Each row is where one point has got to under a steady rotation. How many ticks took it there?
The counts run from 0 to 386.
[121 108 133 168 138 119 163 118 137 158 114 115 146 112 121 173 100 110
 160 140 113 140 148 139 154 140 102 151 127  96 161 109 119  95 156 104
 133  93 105 168 132 168 124 133 141 118 154 164 141 177  64  95 165 149
 152]  28
[150 106 107 104 173  99 121 112 114 123 149 130 142 121 107 146  91 147
 153 118 151 165 141 171 160 116 114 163 156  94 163  87 121  77 150 114
 155 118 125 147 142 122 109 129 138 157 122 157 132 163  87  55 116 141
 154]  144
[151  85 110 121 129 130  90 127  92 133  93 135 143 149 140 149 104 130
 159 125 127 122 124 117 130 107 141 116 126  93 148 140 136  52 146  74
 167  80 127 115 208 121 120 138 126 133 141 122 111 115  68 130 113 135
 115]  198
[137 107 118 157 139 121 155 122 124 153 120 108 141 115 138 167  91 120
 168 141 135 165 137 154 159 143 110 166 128  92 185 102 131  89 159  98
 139  88 135 176 142 160 111 129 141 129 146 150 143 167  87  78 140 148
 145]  27
[144 109 121 141  93 133 110 149 103 149 130  96 133 178 145 176 110 120
 160 112 157 139 144 103 136 131 132 134  95  73 147 159 131  96 151  97
 154  82 164 136 156 150  97 145 100 106 164 121 132 139  72 123 143 162
  92]  371
[142  95 105 126 111 163  95 167 143 138 125 105 151 150 117 162 118 128
 154 127 144 109 142 117 100 144 109  91  75 115 104 136 123 108 170  72
 126 101 162 101 128 164 119 152 115 109 143 133 117 140  67 135 113 167
 117]  333
[111  89 116 117 138 123 118 109 145 130 132  82 133 109 112 147 124 115
 123  90 103 109 133 133 145 153  96  93 150 136 106 103 108 116 150 116
 148  68 114  99 151 125 131 134 105 124 132 149 106 168  19  98 124 140
 143]  227
[150 118 147 138 117 145 116 139 153 145 115 113 115 120 153 193  80 105
 191 122 147 132 135 106 166 153 120 135 110  67 139 125 134  90 105 117
 145 115 126 105 179 146 121 132 112 116 169 168 125 141  68 140 134 176
 106]  373
[136  85 104  84 162 123 107 106 116 152 136 121 136 110 151 150 105 139
 156  97 152 151 158 155 160 144 129 133 167 115 172 102 144  96 152  88
 169  92 136 129 181 107 101 108 128 123 118 133 137 164  87  72 121 139
 138]  230
[153  69  99  96 154 117 100 164 111 155 129 151 173 134 126 146  92 146
 138 140 145 143 135 134 133 142 122 159 128 105 136  92  97  81 159  86
 137 119 128 148 124 118 104 140 107 155 126 123 121 147  64  66  86 128
 126]  273
[124  59 105 127 137 124 139 144 155 151 107 171 147  88 132 169  83 109
 154 110 116 131 112 156 126 142 124 116 125 130 115  79  86  91 160 100
 136 124 108 151 118 136 129 124 122 139 138 139 140 159  43  93 121 134
 148]  275
[153 117 133 142 108 123 118 163 114 165 127 112 137 135 138 185 108 113
 176 140 141 145 124 115 175 140 140 151 108  80 164 120 158  85 125  67
 126  98 126 138 161 179 112 133 140 137 159 154 142 152  94 136 123 179
 109]  119
[112 104 121 167 130 119 139 144 130 144  95 128 138 112 109 179  98 132
 139 136  64 109 128 153 128 127 128 127 105 146 127  93 116  91 159  74
 142 103  99 120 139 165 170 119 110 125 127 113 107 168  64 108 144 162
 124]  239
[109  83 112 120 156 117 130 126 144 152 132 121 100 110 127 185 105 118
 141  61 131 145 136 187 160 148 136 108 160 116 126  84 110 124 123 119
 152 111 122 142 135 137 139 102 102 123 142 147 146 195  72  91 135 148
 138]  102
[124  85 120 117 168 124 133 146 130 170 137 117 147 103 138 172  98 133
 133 134 113 147 153 147 168 172 130 156 131 134 169  82 129 112 124  83
 133  91 114 151 149 132 118 111  97 133 124 140 132 185  84  75 116 156
 127]  64
[153 119  91 122 173 126 128 155 155 125 154 121 134  88 120 162  74 123
 143 109 148 153 134 153 159 151 121 151  87 111 151  74 119 122 144 107
 130 148 157 129 130 121 120 137  82 159 136 145 105 149 103  65  97 171
 144]  95
[114  81 123  88 147 112 115 136 138 157 139 121 116 120 143 177 109 118
 151  69 158 159 124 167 161 172 137 117 157 116 128  78 118 114 121 108
 143  99 139 145 128 141 114 101 129 134 131 160 161 192  77  95 110 153
 122]  101
[137  91 101  98 151  99 100 139  87 118 146  97 134 168  96 153 115 143
 125  71 148 143 140 178 118 117 137 120 138 128 126 103 107 102 173 109
 169 113 162 130 127 133 126 120  98 159 125 117 116 153  81  69  93 132
 120]  309
[155 109  93  93 145 138 114 166 157 136 169 117 142 119 134 162  87 136
 154 116 184 151 149 142 143 170 104 147  89 115 133  89 118 131 158 102
 114 133 173 114 106 136 101 131 106 129 127 145 124 163  97  82  94 172
 125]  8
[144 116 119 152 138 153 142 168 153 139 108 135 145 119 127 198  50 134
 173 170 122 135 164 136 127 149 121 165  67  98 149  91 114  90 146  97
 123 142 138 123 139 160 141 126  97 128 138 143 119 151  99  98 121 174
 118]  330
[163 118 117 118 146 139  87 134 121 111 159  71 128 149 105 142 125 121
 136  76 147 118 137 106 144 127  99 107 112  88 107 144 123 119 139 118
 151  90 149  86 163 124 102 164  87 124 155 153  85 136  55 119 108 160
 140]  49
[147 133 133 183 133 144 136 144 141 103  99 110 119 139  99 180  83 123
 160 112 115 116 140 130 113 101 110 122  74  80 110 133 110  84 148 124
 154 132 139 103 142 164 139 158  85 127 170 147  95 128  70 117 144 167
 123]  165
[128  75 118 124 158 122 136 140 151 163 114 130 136  94 144 168  99  91
 151  93 124 146  99 159 151 166 132 105 129 121 142  78 108 106 121  98
 133 111 138 185 131 132 122 131 124 148 156 163 138 158  68  86 104 142
 154]  188
[152  84 120 115 158 103 100 124  84 146 134 120 143 161 129 157  95 129
 137  94 150 147 143 129 152 111 135 151 147  80 158 130 115  76 139 107
 173  92 130 151 163 106  95 138  89 135 152 121 119 138  60  77 123 126
 118]  106
[124 134 112 143 135 120 140 130 154 112 145  66 104 133  94 170  94 124
 130  81 124 131 156 149 137 138 101 115 103 123  96  99  96 138 150 145
 145 121 152 102 108 156 145 133  80 133 148 139 106 175  64  84 133 167
 132]  134
[154 107  91 137 136  88 128 143 147 132 158 155 135  98 121 162  98 101
 158  79 150 156 115 156 165 106 121 164 127 107 155  78 122 115 165 108
 138 129 128 154 116 128 107 132 128 165 133 137 121 152  65  75 132 158
 148]  58
[123  84 126 148 132 128 126 131 140 151 109 146 125 123 130 187  84 118
 149 101 122 128 157 133 145 117 116 144 139  90 124 124  96  87 145 120
 159 105  77 126 149 133 124 122 101  95 150 139 133 165  39 101 176 132
 124]  195
[134 105 107 133  88 147  99 139 139 133 107  92 143 138 137 161 112 116
 168 122 124 117 138 106 118 138 118  90  90 114 127 134 138  98 180  83
 149  88 163  84 174 145 121 144 116 108 135 116 103 131  58 147 123 168
 101]  80
[121 105 110 184 158 156 145 139 118 155  98  95 154 111 128 168 118 133
 123 124  75 111 154 140 122 129 125 109  93 129 149 132 114 102 158  73
 140  80 115 157 156 150 134 140  74 111 145 127  95 149  69  91 136 156
 147]  153
[131  80 121 141 153 138 122 139 132 153  82 168 122 115 133 192  90 119
 170  97 122 132 119 164 133 123 145 113 133  89 134 115 117  69 117  93
 144 126 102 160 165 152 143 118 144 130 158 166 143 151  77 115 136 146
 149]  71
[135  92  84 136 173 118 123 141 151 119 136 144 144  91 109 165  88 141
 122  92 106 122 149 162 138 120 114 129 112 144 114  80 104 127 163 107
 142 139 109 117 122 121 139 130  70 140 111 121  95 157  64  69 140 150
 157]  183
[139 117  94 131 135 117 137 111 174 127 170  99 123 102 102 162 115 121
 149  84 145 139 151 153 158 135  85 121 134 116 114  95 114 137 170 120
 125 109 118 114 103 152 107 133 126 116 134 172 123 185  58  90 160 168
 167]  263
[114  66  89 148 129 130 115 143 117 157  96 120 145 139 130 161 131 112
 132  79 103 123 112 162 103 129 144  70 121 153 121 118 114  93 180  74
 156  89 153 160 148 147 134 128 113 125 144 115 121 155  57 110 121 144
 134]  277
[132  99  88 118 148 148 110 146 152 146 153  97 125 128 111 162 146 115
 134  45 147 124 118 152 131 135 108  67 126 119  82 126 107 143 151  97
 126 105 139 118 124 147 120 145 106 118 149 162 117 161  53 118 130 166
 156]  11
[119 112 146 177 143 129 164 128 136 155  98 111 115 130 138 196  84 116
 155 110 121 148 154 142 148 140 123 133 117  85 161 119 105  86 120 120
 147 103 124 176 135 158 126 123  93 103 179 152 136 167  77  94 155 151
 136]  281
